One turn sends every row of this set to another row. A few are shown first. Where does it send the rows asked after them?
q_612: [-31.2 -31.9  25.0   3.3  10.4 -11.9 -40.7  -9.7  -3.4 -44.1  18.8 -21.8
   3.9  19.7]
q_622: [-14.5  47.0 -34.7 -31.4  10.5 -35.5 -31.7  -5.1   5.6 -37.4   3.9  17.1
  13.3  26.3]
q_106: [ 36.7  14.0 -37.5   9.6 -10.3  12.0 -16.5   1.7  11.6  12.2  -9.7   5.0
  -1.2  21.8]
q_162: [  2.0  41.5 -44.8   6.3  -6.0 -16.3 -14.0  -4.5  40.9 -20.3  20.0  20.5
   2.0  26.5]
q_823: [-18.6 -25.2   5.6   9.1   1.0 -25.9 -43.9  -6.6   7.2 -48.1  13.6 -31.7
  -6.0  31.8]
q_783: [-25.5 -34.1   0.0  18.6 -24.7  11.9 -31.3 -12.0  33.2 -18.8 -22.1  22.3
  -8.9 -20.5]
q_959: [-21.8   3.9  35.4   0.2  33.9  19.4  22.0  13.1  27.7  -9.0   8.7  16.2
  -1.5   3.5]
q_812: [ 14.3 -22.2 -40.7  -8.4  10.7 -33.0  -7.7 -12.3 -20.0   0.5 -21.8   8.8
   7.5  26.9]
q_408: [ -8.2  30.6 -22.3 -18.4   0.3  -7.6 -40.9  -8.7 -35.0  -8.9 -36.6  17.8
   1.0  20.4]
q_170: [-22.8  28.0  26.3  -8.7  34.9   5.4  25.4  18.6  28.7 -10.7  -8.0  20.2
 -12.0  10.7]
q_699: [-21.8 -37.9 -42.0 -22.9 -27.7   3.7   1.9 -21.0   0.5 -16.5  -3.9  34.9
 -11.7   5.1]
q_197: [ -1.3  14.9  42.3 -41.3  14.6 -24.9 -29.4  23.1   6.7 -37.5  -2.3  -3.8
  19.8  17.0]
q_882: [-24.7 -18.6 -17.7  47.5   7.1  -8.5 -11.2  -1.3  17.4 -40.1   3.0 -15.4
 -15.6  30.7]
q_722: [ -4.9 -45.3   3.0 -30.2 -13.7   8.6 -44.9  -8.1  24.9 -19.0  -7.4 -22.6
 -13.5  -0.8]
q_725: [ -5.4   6.2 -48.8 -14.8   7.4 -48.8 -10.5 -15.6  20.4 -26.5  20.6   6.7
   5.0  39.1]
q_432: [ -1.2   5.0 -41.5 -30.7 -15.5  36.7  -5.6   3.3   9.2 -19.7 -12.6  36.5
   3.0 -15.0]
q_541: [  2.7  18.5   2.8  -8.2 -30.9 -14.7  -8.8  -9.6  -2.9  24.6 -16.1  38.1
 -12.7  35.4]
q_347: [-25.0  -5.3  -7.8  57.3  12.1  -3.1  -2.0  -0.4  32.3 -34.3  -0.5  13.2
  -4.7   5.4]
q_770: [-16.5  22.3  10.3  29.0  18.4   3.8  26.9  24.2  32.4 -19.6 -13.1  28.4
  -1.1  12.1]
q_292: [ -1.1 -24.3  16.7 -52.6  10.9  -0.7 -23.2  12.4  18.9 -19.2 -30.9  12.3
  17.0 -23.7]
q_801: [ -7.2  -9.9  17.0  -7.7  -3.4 -35.3 -44.8  13.6  -4.6 -54.4  -0.2 -20.6
  16.9  34.2]
q_352: [ -5.5 -21.6 -13.5 -63.5 -30.5   2.7   0.7  -6.0   1.4  -7.3  -1.1  33.5
  -3.9   9.8]
q_920: [-11.7   7.4  55.5 -30.7  14.6   0.6 -28.4  18.3   6.3 -30.6   9.6   1.1
  21.4   7.4]
q_828: [-12.0  29.3  39.4 -40.7  19.7  -9.1  -0.7  29.9   7.0 -23.1  -9.3   0.6
  -0.5  31.8]
q_205: [-27.0 -21.0   2.2  46.8  23.6  11.1  -8.6  -2.0  21.1 -36.8   9.6   4.5
   8.0  -4.2]
q_759: [ -4.5  -7.7 -36.6 -36.5 -36.7  20.7 -42.2  -7.0  -6.2 -35.0  -5.3  18.1
   4.6  -3.3]
q_165: [-23.8  43.6 -16.8 -24.2  -5.4 -35.6  -0.9 -10.7  24.2  -9.7  12.4  37.4
  -7.8  37.6]
q_826: [-38.3 -10.9   4.7 -22.9  16.1  25.4  -0.8  -4.8  22.7  -5.5 -35.4  22.9
 -23.0 -20.6]

q_170 moves to q_197
q_432 moves to q_352
q_828 moves to q_801
Now find these:
q_106 moves to q_541
q_205 moves to q_959
q_162 moves to q_165
q_292 moves to q_722

